In the data rows, 128 means zero.
Each pair is two rows. How far apart are they, by a hidden measure? 0 means very close, and 15 very far.
104 153 131 135 142 142 114 82
134 124 129 154 150 155 85 95 -> 1
92 160 134 145 151 120 160 104
175 97 105 88 57 142 135 149 -> 11
155 95 155 144 161 151 73 156
175 109 82 114 124 152 124 161 -> 4
158 105 141 153 174 109 92 164
85 139 130 154 165 115 106 131 -> 4
159 82 115 91 107 126 106 181
102 108 93 139 162 109 135 130 -> 4
84 123 124 158 166 141 107 129
167 171 155 103 72 100 165 111 -> 1
134 169 118 121 106 125 174 108
145 141 136 130 116 161 79 83 -> 5
125 157 101 124 101 132 152 96
83 153 137 150 160 140 145 105 -> 2
144 141 102 129 159 115 111 108
141 86 103 94 130 113 95 144 -> 9
144 175 141 99 87 116 183 130
148 154 116 111 90 71 136 178 -> 2
147 151 129 127 144 158 117 76
141 172 136 105 120 99 158 95 -> 2
131 159 151 137 140 134 116 71
155 171 122 87 100 121 129 132 -> 2
106 101 140 162 161 118 107 189
155 144 148 139 183 150 100 117 -> 6
141 170 144 150 126 133 130 104
215 105 139 76 79 125 172 197 -> 15
99 89 119 151 154 127 111 142
88 97 149 151 153 149 83 122 -> 4
127 161 133 145 152 120 138 92
101 106 127 160 166 138 105 111 -> 5
136 101 88 112 74 102 118 150
137 77 121 127 129 146 111 175 -> 2
156 161 127 82 68 96 165 110
141 82 97 113 122 121 140 178 -> 8
172 82 118 119 101 90 137 183
178 139 109 106 57 97 180 158 -> 4
149 66 169 74 105 134 146 198
83 162 136 137 144 129 133 105 -> 15
133 90 158 162 134 160 73 136
187 107 116 36 73 127 155 117 -> 12
147 108 107 137 133 160 81 121
133 151 136 87 118 59 170 203 -> 4
82 146 139 161 161 130 143 98
135 97 140 115 169 147 71 141 -> 4
122 165 152 131 100 68 203 137
158 120 103 119 110 163 78 122 -> 4
144 180 150 89 103 111 153 146
70 152 138 130 163 134 168 105 -> 3
141 84 134 60 55 145 136 168
110 148 139 151 162 141 112 92 -> 15
145 120 110 144 155 158 90 120
92 149 114 166 97 143 183 138 -> 3
118 147 90 135 84 134 151 164
177 174 164 109 78 119 161 115 -> 2
95 165 122 128 131 129 139 109
135 161 140 95 51 101 184 135 -> 7
117 99 113 138 128 164 82 147
166 86 112 68 99 118 192 181 -> 15
122 101 135 163 174 142 100 132
189 116 163 24 63 94 187 163 -> 14
131 160 142 152 134 109 117 86
146 73 129 129 129 144 103 151 -> 13
120 150 128 161 158 130 119 104
144 168 128 121 94 94 163 101 -> 4
147 150 115 146 131 110 122 84
106 102 133 160 177 140 107 134 -> 5
123 102 125 160 136 111 74 130
152 172 144 122 109 117 159 87 -> 1
125 166 121 152 120 113 164 118
134 82 134 148 148 131 92 155 -> 7
156 178 162 106 98 114 180 110
117 102 104 129 158 135 97 117 -> 3
103 103 137 149 173 146 91 125
127 155 133 147 123 127 103 85 -> 7
193 170 160 79 87 120 176 118
173 140 100 124 101 158 111 103 -> 4
169 72 135 84 133 124 107 160
110 168 139 130 133 133 159 88 -> 13
183 92 106 100 96 135 145 194
129 108 106 174 120 100 119 178 -> 9
104 113 128 160 176 139 107 119
156 142 93 145 121 105 109 141 -> 3
163 134 103 121 144 133 88 111
134 96 99 127 135 127 88 135 -> 5
103 148 124 156 159 132 129 101
170 166 127 93 92 135 144 98 -> 2
92 153 141 159 163 119 138 106
75 143 132 136 172 110 164 106 -> 5
153 105 111 90 88 103 162 219
148 161 117 122 95 77 176 120 -> 9
117 139 145 156 155 151 102 80
133 152 153 145 158 138 104 79 -> 1
74 108 136 151 173 132 114 159
116 73 117 127 133 123 142 173 -> 9
119 174 147 93 93 121 196 120
87 91 129 164 142 144 125 174 -> 2
142 81 156 71 146 145 74 131
124 144 102 165 113 108 128 104 -> 10
84 97 169 143 93 76 184 212
138 171 142 92 77 120 187 117 -> 8
176 164 141 87 68 97 152 116
97 108 130 143 188 165 139 132 -> 4
115 113 142 160 168 148 84 113
123 86 151 160 158 136 89 131 -> 5
123 117 129 155 152 155 76 118
84 163 144 154 138 120 148 107 -> 0
116 123 112 158 158 133 100 111
163 91 197 48 65 97 190 200 -> 15
93 171 158 142 127 140 167 105
93 151 130 147 167 127 146 103 -> 1
97 160 128 155 137 118 157 104
111 85 108 116 101 104 151 195 -> 13
177 80 130 99 115 113 92 163
55 111 135 160 162 140 142 143 -> 4
174 86 158 48 67 90 173 180
133 97 140 154 161 128 76 137 -> 15
149 152 139 126 122 103 77 97
113 106 122 164 169 140 107 129 -> 8
72 156 144 162 146 117 149 120
106 152 149 169 156 143 142 89 -> 0
93 168 140 100 108 119 207 148
78 163 178 139 154 142 185 103 -> 4
72 109 128 152 173 156 156 132
133 108 90 96 114 133 85 157 -> 3
154 81 110 85 106 120 111 174
140 87 119 37 100 77 146 152 -> 5
172 168 145 104 99 134 161 81
140 82 127 153 138 147 103 163 -> 5
145 160 122 137 104 84 151 92
147 176 142 138 114 117 153 116 -> 2
109 112 128 141 170 158 99 100
187 83 165 82 78 133 129 205 -> 11
74 111 107 162 137 124 121 146
144 172 141 121 112 124 119 101 -> 7
145 164 132 134 131 147 114 98
115 159 126 147 123 140 109 103 -> 0
97 153 143 153 167 137 130 103
172 157 107 126 100 145 145 104 -> 2
183 159 137 144 139 146 144 95
67 122 132 152 171 155 133 122 -> 4
113 166 137 153 142 134 145 105
135 165 128 120 128 140 118 91 -> 0
167 164 125 88 72 113 154 113
130 164 141 143 123 128 117 84 -> 7
131 107 109 78 64 110 89 146
162 152 140 123 129 145 97 74 -> 9
152 172 126 124 110 117 151 111
90 109 132 157 149 146 83 129 -> 2
101 118 132 164 166 146 92 140
134 143 136 160 157 141 89 110 -> 4
184 142 138 122 136 131 88 83
65 153 136 154 113 120 152 101 -> 2
172 156 121 124 100 95 129 90
155 169 136 95 81 132 148 96 -> 1
127 151 123 113 74 80 175 86
162 173 159 95 82 116 178 99 -> 2
198 130 195 43 48 107 198 147
139 114 132 158 157 146 88 93 -> 14
173 161 112 99 94 129 144 105
124 86 104 102 107 93 123 182 -> 9
93 135 126 160 175 139 137 111
139 120 127 159 156 145 88 99 -> 2
98 146 136 180 158 127 143 115
63 104 159 170 171 136 140 153 -> 7
125 135 128 145 118 162 86 84
102 156 143 168 143 141 127 102 -> 1
174 77 156 110 128 131 79 161
132 84 107 135 124 122 98 142 -> 1
184 65 180 87 107 140 124 176
159 169 126 94 107 146 166 104 -> 12
148 111 118 68 108 157 72 107
183 128 124 123 123 102 65 134 -> 6
139 96 139 145 162 157 80 132
170 153 123 146 142 142 117 98 -> 5
66 100 130 130 169 160 141 121
137 70 154 103 107 119 95 183 -> 2
134 132 146 122 170 159 87 84
144 176 149 95 88 100 173 116 -> 3
134 159 151 152 145 130 109 87
126 74 131 124 108 134 97 168 -> 14
78 104 117 151 159 127 118 158
140 159 135 140 72 159 108 145 -> 9
117 74 128 73 107 127 101 155
56 108 155 155 167 154 134 167 -> 7
91 122 117 163 162 138 112 128
170 106 83 123 101 136 113 127 -> 5
145 156 98 88 79 152 155 134
122 90 122 138 102 98 160 212 -> 8
149 171 130 76 105 96 144 155
109 109 95 131 176 126 146 143 -> 6
161 166 159 103 63 106 191 109
106 111 120 90 65 99 105 195 -> 1
135 158 126 142 124 135 156 74
129 102 145 156 174 122 84 118 -> 1
135 163 137 96 65 80 139 116
142 75 142 100 98 147 82 137 -> 8
115 153 116 115 61 103 190 131
86 161 157 155 145 114 143 94 -> 8
153 96 108 128 121 157 85 156
153 79 105 107 131 111 126 167 -> 8
106 110 141 165 156 175 99 111
121 120 138 159 178 146 91 126 -> 2
139 164 150 97 60 142 190 104
121 170 132 138 110 90 133 133 -> 9
137 115 120 156 142 165 104 85
111 127 122 170 146 130 89 116 -> 4
207 137 96 113 100 124 160 165
145 70 123 115 113 96 130 169 -> 7
125 154 138 116 147 137 94 84
151 151 140 143 169 131 109 97 -> 0
173 149 127 54 76 93 183 105
147 172 131 132 110 124 129 118 -> 13
136 98 101 152 83 108 136 183
129 108 128 140 142 139 60 144 -> 8
81 110 128 159 172 154 127 137
98 166 138 142 130 139 139 98 -> 6
105 122 127 163 176 146 111 123
166 140 119 146 131 148 126 71 -> 0
106 81 120 135 146 122 111 163
93 125 136 163 175 130 113 107 -> 8
159 93 155 91 62 111 195 212
164 161 160 81 49 93 160 115 -> 13
200 97 123 58 109 160 109 154
144 85 95 106 140 121 120 158 -> 0
153 173 136 109 85 113 173 119
153 170 159 78 60 111 178 130 -> 3
135 85 131 125 128 139 72 120
186 152 141 64 64 118 197 124 -> 5
167 81 124 138 116 122 101 172
81 158 151 142 166 124 151 109 -> 7
162 113 105 49 62 104 178 159
155 112 167 98 69 127 171 243 -> 3
133 101 115 123 151 136 79 108
117 102 138 155 162 155 86 116 -> 1
152 165 145 132 127 125 113 83
143 171 154 71 64 111 153 119 -> 6
95 136 119 156 141 119 118 84
152 170 156 94 93 107 191 90 -> 5
73 150 127 149 155 142 155 124
79 152 125 141 160 141 152 119 -> 0
145 83 117 127 124 114 87 154
67 107 148 136 186 160 165 148 -> 3
85 111 137 169 172 137 113 135
110 163 127 148 153 112 171 136 -> 1
71 139 118 150 154 138 146 109
168 167 127 113 81 114 152 110 -> 2
152 145 131 133 150 130 91 87
156 114 101 98 64 90 142 187 -> 11
142 82 109 117 120 126 106 178
158 172 139 88 80 129 174 118 -> 6
167 171 132 119 118 118 188 125
143 171 139 107 88 85 185 139 -> 0
184 162 139 99 76 99 188 119
121 85 115 132 150 129 111 175 -> 3
183 75 131 64 104 104 164 168
126 176 149 101 100 93 187 130 -> 15
176 167 155 139 69 103 171 149
140 151 99 102 77 144 152 99 -> 3
112 178 156 112 104 112 187 119
109 133 128 153 171 141 107 101 -> 3
124 124 106 156 150 155 102 114
94 169 144 131 138 123 166 104 -> 0
136 145 121 152 158 151 111 103
150 122 112 130 154 126 80 106 -> 2
90 161 140 153 153 125 146 113
134 101 89 85 85 79 132 164 -> 12
86 106 117 161 169 119 137 146
163 159 105 96 95 93 176 126 -> 1
87 143 128 153 160 108 120 105
131 85 110 72 139 156 170 187 -> 15
125 173 127 130 107 141 158 125
132 154 137 168 149 149 135 93 -> 1
95 163 109 128 121 113 144 137
136 73 115 130 128 147 125 151 -> 12
154 102 117 74 127 120 71 108
181 94 98 91 124 99 123 172 -> 5
99 160 146 153 159 134 145 101
128 170 163 80 62 115 191 134 -> 7
84 102 121 150 151 147 147 192
143 166 113 83 80 121 157 142 -> 5
176 167 122 102 100 101 152 122
102 94 111 158 157 126 123 149 -> 5
96 162 148 121 156 161 154 93
88 138 135 173 167 131 126 124 -> 2
121 110 122 163 168 145 98 132
115 149 142 162 158 141 113 94 -> 5
92 154 146 148 160 135 113 106
138 89 112 112 133 154 84 123 -> 9
133 97 103 128 139 144 85 137
130 92 82 85 102 143 126 138 -> 7
109 100 125 140 170 142 93 134
99 158 151 137 163 148 167 89 -> 2
167 150 117 106 120 116 107 80
80 146 111 150 150 137 147 123 -> 2
121 159 130 162 133 137 182 97
175 172 166 99 83 89 180 119 -> 1
111 163 129 128 142 125 159 86
100 70 147 113 139 133 137 189 -> 13
138 105 134 149 161 131 83 96
96 141 130 165 171 142 127 130 -> 2
124 142 139 157 153 145 99 86
166 170 122 97 100 115 168 122 -> 6
163 90 133 36 89 79 146 174
88 152 142 130 169 141 137 92 -> 15
111 159 138 152 154 134 141 93
113 91 125 130 167 138 93 140 -> 7
110 146 123 162 149 127 117 97
114 139 141 156 171 137 106 93 -> 0
99 137 136 163 169 142 106 115
164 154 111 60 116 103 109 139 -> 4
184 164 124 140 122 137 173 134
137 157 126 161 145 139 121 109 -> 5
110 161 131 163 144 126 146 109
72 113 104 146 150 155 149 123 -> 9
144 108 115 126 168 137 82 132
129 90 122 84 146 151 81 127 -> 5
120 157 115 127 136 147 121 94
165 163 156 70 98 140 133 73 -> 3
140 174 153 87 75 97 171 120
134 153 140 151 145 141 112 81 -> 6
163 156 109 79 80 106 171 167
168 77 135 100 109 129 96 180 -> 4
125 101 129 160 161 136 86 132
125 113 118 175 149 137 101 111 -> 1
121 100 121 146 156 145 88 166
133 99 118 125 128 153 68 130 -> 0
145 67 141 67 129 129 127 173
89 80 141 139 160 130 115 156 -> 7
110 113 114 144 160 137 95 103
100 99 124 155 165 154 113 122 -> 3
107 169 133 104 98 123 201 128
119 178 147 117 89 111 161 131 -> 6
130 163 139 147 136 142 127 87
110 90 141 135 177 142 97 131 -> 9
81 98 142 160 172 131 115 135
121 170 116 98 93 124 170 141 -> 2
124 146 121 145 139 160 134 75
138 109 102 129 142 127 77 138 -> 1
177 86 128 138 128 137 87 130
156 166 150 83 62 95 182 133 -> 0
180 112 105 67 67 107 133 175
120 160 147 150 136 139 104 92 -> 15
77 92 115 145 149 126 122 137
150 110 89 105 120 136 86 157 -> 4
116 123 132 154 171 137 88 114
134 146 144 164 149 142 116 75 -> 2
181 163 132 77 78 95 140 129
137 175 153 122 121 131 144 90 -> 4
116 178 166 93 111 144 151 98
154 143 79 117 103 132 125 140 -> 2
127 157 147 160 133 130 94 101
133 169 139 143 124 133 138 92 -> 3
149 68 173 69 126 147 147 200
144 117 110 117 114 126 59 141 -> 15
180 82 121 110 124 129 94 152
181 108 81 124 118 150 139 124 -> 1
161 157 153 115 116 134 106 63
133 112 112 146 145 134 81 107 -> 3
155 168 135 135 101 124 165 91
204 142 126 79 67 112 128 109 -> 4
122 176 142 119 107 134 177 110
71 92 133 144 167 146 131 138 -> 7
82 152 131 157 157 140 152 118
117 129 128 159 158 141 89 105 -> 2
119 87 131 150 143 147 87 145
82 164 145 147 143 125 131 117 -> 8
164 83 142 85 135 117 71 136
153 82 119 123 129 114 87 135 -> 1
105 124 127 147 172 145 93 119
82 160 153 158 151 155 147 125 -> 1
145 171 143 126 86 123 149 95
130 105 82 77 79 129 124 153 -> 11
138 166 124 135 109 139 157 93
87 148 146 161 163 147 139 99 -> 0
115 126 131 157 151 157 96 86
134 127 108 142 159 146 103 97 -> 1
133 159 115 78 133 94 156 91
122 107 146 158 168 143 77 125 -> 4
126 104 152 146 165 162 78 109
136 93 91 67 109 148 113 153 -> 9
91 110 136 166 167 150 105 123
125 152 126 149 125 130 134 70 -> 3
142 173 143 110 94 97 168 103
99 116 120 169 154 119 96 135 -> 1
141 155 117 135 120 127 100 98
84 145 131 147 164 138 126 103 -> 3
162 153 96 107 109 112 115 117
150 123 115 115 103 150 122 52 -> 5
137 174 138 143 119 147 149 119
106 91 115 149 167 141 132 151 -> 11
62 125 127 168 150 134 135 159
150 146 102 169 129 100 151 121 -> 2
107 153 117 170 127 100 158 113
66 128 127 155 148 139 104 152 -> 0
121 162 130 140 131 132 121 90
86 108 135 159 167 131 97 130 -> 5
62 155 136 122 137 132 140 98
151 165 115 63 107 120 144 113 -> 2
75 105 124 131 172 122 108 142
146 139 173 68 49 87 161 211 -> 3
88 98 128 152 174 150 133 127
125 73 153 109 143 139 134 205 -> 6
129 176 150 111 130 120 133 102
146 121 141 137 26 101 184 122 -> 12
116 165 143 134 148 134 130 91
146 178 138 115 121 130 142 122 -> 0
129 155 122 154 136 145 122 93
121 137 95 97 146 136 106 98 -> 5
133 141 128 162 147 136 96 96
140 71 156 71 91 96 158 196 -> 15
168 173 147 108 94 109 159 102
135 171 151 153 135 126 156 101 -> 3
170 75 140 107 79 95 138 182
125 98 121 152 141 145 79 139 -> 12
80 106 95 142 148 120 137 145
97 141 93 142 124 100 137 109 -> 5
157 160 149 73 64 78 179 114
134 155 121 133 140 127 134 76 -> 7
80 106 143 158 182 143 126 127
167 147 118 147 141 125 100 106 -> 8
126 149 112 136 133 137 111 85
154 149 115 135 126 114 99 92 -> 1
98 161 128 148 146 117 152 107
126 88 102 83 114 70 168 169 -> 15
58 111 140 144 171 148 126 125
170 80 135 98 95 112 113 195 -> 6
164 85 113 145 147 127 161 180
127 101 149 110 67 102 174 229 -> 1
88 113 124 149 184 142 131 133
101 114 124 182 161 149 126 145 -> 3
135 101 148 169 162 156 88 124
121 157 112 163 123 112 157 114 -> 2
145 157 99 134 115 133 136 109
105 119 132 156 179 141 104 112 -> 2
82 145 132 165 159 131 134 115
142 156 126 126 137 173 132 87 -> 0
185 80 141 54 73 125 135 157
147 77 147 87 145 110 80 129 -> 6
111 131 129 157 168 139 99 105
126 166 142 101 81 132 123 86 -> 0
145 176 155 117 90 154 145 106
122 99 120 158 154 151 94 135 -> 5
191 108 115 79 114 75 94 138
159 156 168 79 42 107 185 170 -> 1
84 112 146 163 184 136 123 156
107 146 122 164 159 137 128 113 -> 5
88 161 139 149 140 147 146 104
180 147 178 39 62 102 207 143 -> 14
145 176 137 106 110 113 146 107
110 122 137 172 161 153 93 117 -> 0
92 159 125 157 127 114 185 125
99 140 140 177 157 136 119 102 -> 4
129 175 142 101 93 105 188 127
135 88 112 135 152 123 96 141 -> 3
164 85 108 112 112 127 91 129
158 78 113 93 125 101 107 148 -> 4
153 157 129 157 96 148 164 87
85 169 144 148 118 125 178 134 -> 0
167 89 101 92 120 124 125 188
118 107 129 157 165 147 88 126 -> 10
116 172 151 131 74 113 173 117
79 159 138 149 154 127 152 122 -> 1
169 160 126 85 102 123 115 91
76 146 147 154 167 143 175 103 -> 4
100 142 101 152 133 122 154 94
174 71 209 45 106 135 127 177 -> 15
140 68 127 111 124 144 117 156
143 160 170 148 124 121 126 62 -> 15
152 148 85 84 103 107 166 164
185 137 179 63 42 95 205 149 -> 6
155 153 108 119 115 101 168 80
165 114 93 123 76 130 99 131 -> 1
144 130 129 158 146 131 97 78
103 125 121 161 167 145 113 109 -> 2
91 151 142 179 146 114 142 107
125 105 124 152 162 148 85 128 -> 3
165 67 165 83 126 144 98 158
149 86 111 116 134 155 95 156 -> 5
119 105 79 114 113 116 107 153
142 94 142 132 151 135 63 131 -> 3
142 74 138 125 128 139 99 179
103 106 93 147 123 99 138 182 -> 3
147 91 140 146 157 153 84 122
118 85 123 128 149 141 90 156 -> 3
159 170 138 109 100 94 177 101
97 107 131 159 170 155 111 113 -> 1
142 175 140 117 130 131 148 104
92 132 116 157 138 144 120 86 -> 2
85 86 132 135 128 116 143 204
116 110 105 173 105 108 102 127 -> 10
99 110 133 161 168 148 95 144
89 153 147 152 174 133 156 113 -> 0
139 171 161 114 97 111 148 74
109 147 103 147 109 139 172 89 -> 4
157 76 132 116 143 109 111 181
156 126 104 131 158 124 91 117 -> 10
139 149 142 41 67 85 196 147
146 99 127 160 124 134 72 143 -> 11
92 94 127 141 162 123 120 185
170 179 167 112 110 107 180 121 -> 6
159 158 111 140 81 98 163 129
126 144 128 144 157 145 108 84 -> 3
118 148 121 155 156 125 131 93
135 164 121 136 122 104 133 98 -> 1
169 166 135 124 103 143 116 104
121 98 111 128 160 154 98 119 -> 9
87 144 122 177 118 117 149 101
95 156 126 155 145 137 156 101 -> 0
123 139 143 148 162 152 104 78
185 82 128 70 87 128 117 169 -> 14
136 168 134 155 114 130 183 116
136 73 121 110 134 99 137 179 -> 13
Every row has a hidden score. How much higher is the second row's score than the first row's in each pair? 8 means about the same, 16 much higher and 0 much lower.
129 104 110 138 105 177 129 128
125 144 128 148 106 79 149 157 3
76 173 165 110 131 135 80 163
137 91 130 127 115 146 125 154 13
95 144 140 152 102 173 96 119
104 139 94 118 159 108 121 199 14
110 217 84 124 207 73 122 91
151 128 126 106 78 182 144 98 9
143 114 170 96 107 129 115 151
149 118 140 140 184 142 81 50 7
94 85 153 142 142 119 134 161
95 174 72 81 120 198 141 146 16
159 80 164 73 149 127 137 128
86 221 113 123 191 57 130 113 9
113 119 135 167 102 143 115 130
93 126 143 184 152 143 92 82 5
56 103 131 120 132 123 227 137
123 88 101 167 126 165 156 88 7
162 101 127 93 91 145 195 102
88 152 138 174 90 161 119 97 4
112 134 69 137 118 199 152 97
98 109 68 166 144 161 188 84 7
136 141 126 112 156 143 64 147
93 146 160 91 100 90 182 177 8
145 126 154 117 103 102 124 158
122 104 111 163 112 131 138 147 13
173 94 119 144 149 109 132 97
119 150 111 121 196 110 74 151 10
109 141 120 159 117 123 102 162
136 143 169 85 109 168 85 121 4
130 117 170 102 89 120 144 156
113 131 108 185 115 112 136 131 11
143 123 146 109 112 125 105 166
134 178 131 167 118 76 117 107 5
126 141 134 161 92 167 108 83
70 195 190 59 122 85 184 126 5
152 134 135 140 83 112 138 132
137 111 122 165 122 116 116 136 9
116 105 142 111 131 160 97 165
128 140 136 146 84 119 127 150 6
150 115 99 112 154 78 167 160
87 163 155 158 99 156 93 109 1
139 158 98 109 122 102 125 187
136 118 132 136 137 91 117 167 3
104 186 132 146 147 129 59 120
115 84 130 177 122 138 157 94 11
145 92 105 129 112 140 155 150
167 110 114 158 134 106 128 102 2
73 204 182 100 134 58 165 116
149 115 190 54 133 118 128 131 10
89 214 126 143 113 171 86 75
139 193 112 124 131 84 100 153 9
130 89 129 137 150 147 99 142
149 126 166 38 142 126 121 156 6
136 121 89 110 108 185 133 140
155 148 97 90 111 127 130 178 6
119 135 117 137 69 175 158 109
104 111 50 143 187 147 162 121 15
147 124 127 68 137 121 123 188
152 96 165 140 127 144 109 75 0
114 133 101 134 98 172 121 155
173 128 161 133 120 123 103 68 0
108 123 124 180 124 112 120 137
167 88 131 141 125 150 136 69 8
74 145 146 164 126 98 124 159
172 118 127 135 127 144 96 96 9
160 78 103 123 185 148 127 87
156 96 141 142 105 134 131 112 4
120 140 88 73 96 161 228 116
93 211 105 159 129 72 140 129 0
136 132 159 58 124 164 98 150
106 181 131 141 101 160 80 123 7
127 135 160 78 135 143 84 166
134 135 116 181 175 124 131 7 6
130 197 99 141 126 82 114 147
148 121 119 124 80 161 141 126 10
143 107 123 169 152 100 115 114
127 105 155 114 159 110 96 164 7
137 98 146 111 138 116 114 170
109 90 156 93 104 165 151 155 10
119 122 111 157 133 111 115 166
130 104 104 163 154 135 103 130 8
67 124 193 80 125 106 181 155
131 79 166 125 159 144 100 110 7
128 150 137 136 98 176 87 103
145 128 137 149 148 164 79 56 6
115 118 117 165 161 91 116 148
130 102 100 164 159 140 104 121 10
105 189 87 135 141 75 142 169
74 150 65 107 131 190 163 149 16
151 102 121 129 92 153 144 128
109 97 90 174 144 150 138 121 11
119 178 105 122 166 41 176 130
115 163 141 93 178 42 157 149 5
138 181 141 150 125 87 89 116
90 235 116 147 114 84 132 116 12
142 91 142 144 120 111 136 139
94 116 133 178 137 107 123 142 8
155 172 150 117 151 104 66 104
121 138 129 150 152 102 85 154 12
125 125 129 136 99 140 113 164
55 141 191 59 139 116 170 161 5
77 202 183 98 134 56 169 112
162 111 128 124 163 109 94 132 13
126 150 113 154 127 69 145 153
121 140 120 163 120 88 129 155 8
72 133 66 135 144 195 156 121
160 117 128 126 146 85 119 147 0
115 93 154 119 140 138 104 164
134 92 134 154 97 157 151 96 9
137 145 98 148 79 120 200 96
148 100 115 167 136 110 130 117 4
137 101 154 125 102 114 141 154
130 164 74 162 126 83 193 97 14
127 123 111 159 99 138 126 146
159 121 142 144 111 114 109 123 2
120 107 77 181 151 150 161 67
152 116 120 147 107 159 109 107 3
125 108 115 142 103 141 135 162
152 129 92 122 103 113 160 161 10
134 109 148 151 104 129 116 133
99 91 82 160 146 171 180 86 16
171 163 135 121 94 143 98 88
115 115 182 91 107 116 137 166 8
141 89 106 167 154 139 121 100
125 124 86 178 176 153 122 43 9
128 84 129 148 102 159 155 110
154 111 126 123 138 115 103 157 6
141 127 189 103 97 131 112 117
130 84 176 92 135 134 124 148 12
74 129 194 66 127 109 170 162
113 189 109 133 122 80 123 172 12
75 171 135 89 125 77 187 185
127 133 95 99 91 186 149 146 13
150 121 131 100 87 126 151 163
164 113 148 114 137 153 84 98 3
106 153 130 160 86 178 115 86
119 158 197 116 116 63 154 100 0
138 96 86 136 113 139 200 115
126 139 109 93 86 117 231 127 7
112 206 81 131 183 78 112 135
133 131 144 87 213 143 68 93 3
150 141 118 167 138 96 101 112
175 119 141 106 115 93 141 135 9
112 119 69 99 201 134 131 169
129 127 189 89 98 118 127 147 0
175 132 165 74 158 141 87 72
110 191 101 72 140 117 113 198 16
167 134 90 99 92 132 176 135
127 118 104 155 113 130 126 159 5
152 105 187 62 140 140 113 113
148 156 126 93 191 115 66 129 11
142 105 92 100 200 138 104 143
137 198 98 175 108 113 126 65 2
123 105 123 167 102 152 131 117
145 106 85 137 191 91 143 128 11
144 109 139 129 105 126 121 156
134 117 65 161 158 102 176 113 15
141 96 161 85 99 129 163 151
126 128 104 147 130 90 142 172 11
104 135 99 135 141 187 89 132
94 165 107 135 135 89 129 191 6
144 75 106 97 152 136 158 160
117 79 113 137 151 168 119 136 6
131 135 140 161 117 97 109 140
87 131 132 104 95 201 134 136 16
167 97 137 114 135 136 105 128
105 106 79 169 173 110 154 135 14
145 118 120 104 121 128 116 180
65 115 144 156 130 92 203 125 5
141 93 131 132 129 115 127 160
135 109 120 147 117 115 127 161 9
139 117 124 141 87 148 131 138
106 181 90 104 122 110 132 198 13
129 159 111 114 128 93 118 190
102 170 154 142 77 177 116 73 3
143 83 120 166 172 123 155 44
141 110 140 134 77 160 174 74 9
157 108 116 165 150 100 123 102
129 116 120 132 155 178 76 107 10
160 118 171 93 102 124 122 131
117 116 103 156 109 182 184 37 16
